In the rows, zero is written as 128.
One turn moves every row onto another: examples first, then more rows asked:
sol: [119 143 107 118 167 115 127 139 134 155 131 138]
Kudi: [106 142 121 107 132 118 102 148 119  94 116 144]
Pobus: [118 149  95 108 139 109  91 137 121 118 126 138]
puruz: [122 111 128 114 171  91 146 153 152  94 136 150]
Bulus: [133 105 115 107 165  85 144 160 156 110 144 149]
Nifo: [163 133 112 101 179 103 119 155 139 115 137 133]
reso: [125 142 111 119 132 114  92 179 135 113 135 140]
nomu: [134 119 105 139 149 128 118 144 140 112 154 157]
bol: [124 126 118 112 146 109 138 113 138 113  97 126]
fim: [115 127 121 108 127 137 106 119 138 119 120 143]
temul: [111 123 142  98 141 124 148 170 141 128 123 157]
kamu: [122 145 115 122 135 117  93 177 134 111 132 139]
vep: [139 143 123  94 148  88 122 163 142  88 104 142]
Lamov: [145 137 150 104 117 101 146 157 144 121 122 141]
nasu: [116 126 118  89 115 112 109 170 127 105 125 153]
mem: [125 123 117 121 181  89 137 138 149 103 135 141]
nube: [133 110 114 132 141 129 126 155 143 107 151 164]
nimuv: [157 140 125 104 122  90 137 151 143 145 134 134]
mol: [119 129 147 116 146 101 133 111 139 134 127 136]
lak: [140 154 112 103 160  86 115 149 139  96 105 134]
Liru: [138 121  97 103 141  99 134 117 141 138 110 125]
Kol: [150 137 107  85 143  81 122 169 147 106 111 142]
ton: [123 141 115 119 132 115  93 181 135 110 133 141]
Fus: [103 143 139 121 164 127 136 142 133 124 116 145]
Debi: [127 122 110  96 145 111 137 166 143 160 138 149]
Sedo: [139 110 104 132 142 127 121 151 144 116 156 161]
Lin: [119 116 156 105 132 100 143 128 143 128 127 145]
Kirob: [127 130  93  90 122 104  98 160 125 128 135 144]
Zeru: [151 147  97  94 155  80 112 156 143 112 113 134]
goba: [137 155 150 122 135 105 139 134 136 114 114 132]
Sakel: [124 126 105 105 125 132 101 120 139 136 128 138]
Kesat: [134 114 103 115 176  84 136 146 151 117 146 143]
lolu: [128 117 114 139 147 131 122 145 142 104 149 160]
Rovor: [124 146 113 120 136 113  91 176 135 112 134 138]
Mezu: [163 119 122  90 167 103 127 173 143 111 137 142]
Rur: [149 159 125 122 140  95 129 128 136 138 125 124]
lonun: [140 103 108  89 124 100 144 140 148 132 111 136]
posad: [130 110 139  97 128  92 139 133 146 148 137 144]
Lun: [116 115 126  98 113 138 114 135 142 117 121 149]
nim: [130 123 130 109 141  92 131 116 141 152 137 135]
nomep: [152 127 137  98 171 111 130 165 142  93 126 143]
gupoz: [153 138 127 108 184 110 121 151 136  99 128 136]
Vuz: [127 109 128  96 128 109 150 133 144 108  97 138]
bif: [127 112 109  93 112 131 110 137 144 136 130 148]

nomep turns into gupoz
Vuz turns into bol
Now these:
temul turns into Fus
goba turns into Rur
Bulus turns into puruz
lolu turns into nomu
reso turns into ton
posad turns into Lin
Pobus turns into Kirob
Zeru turns into Kol
bif turns into Lun

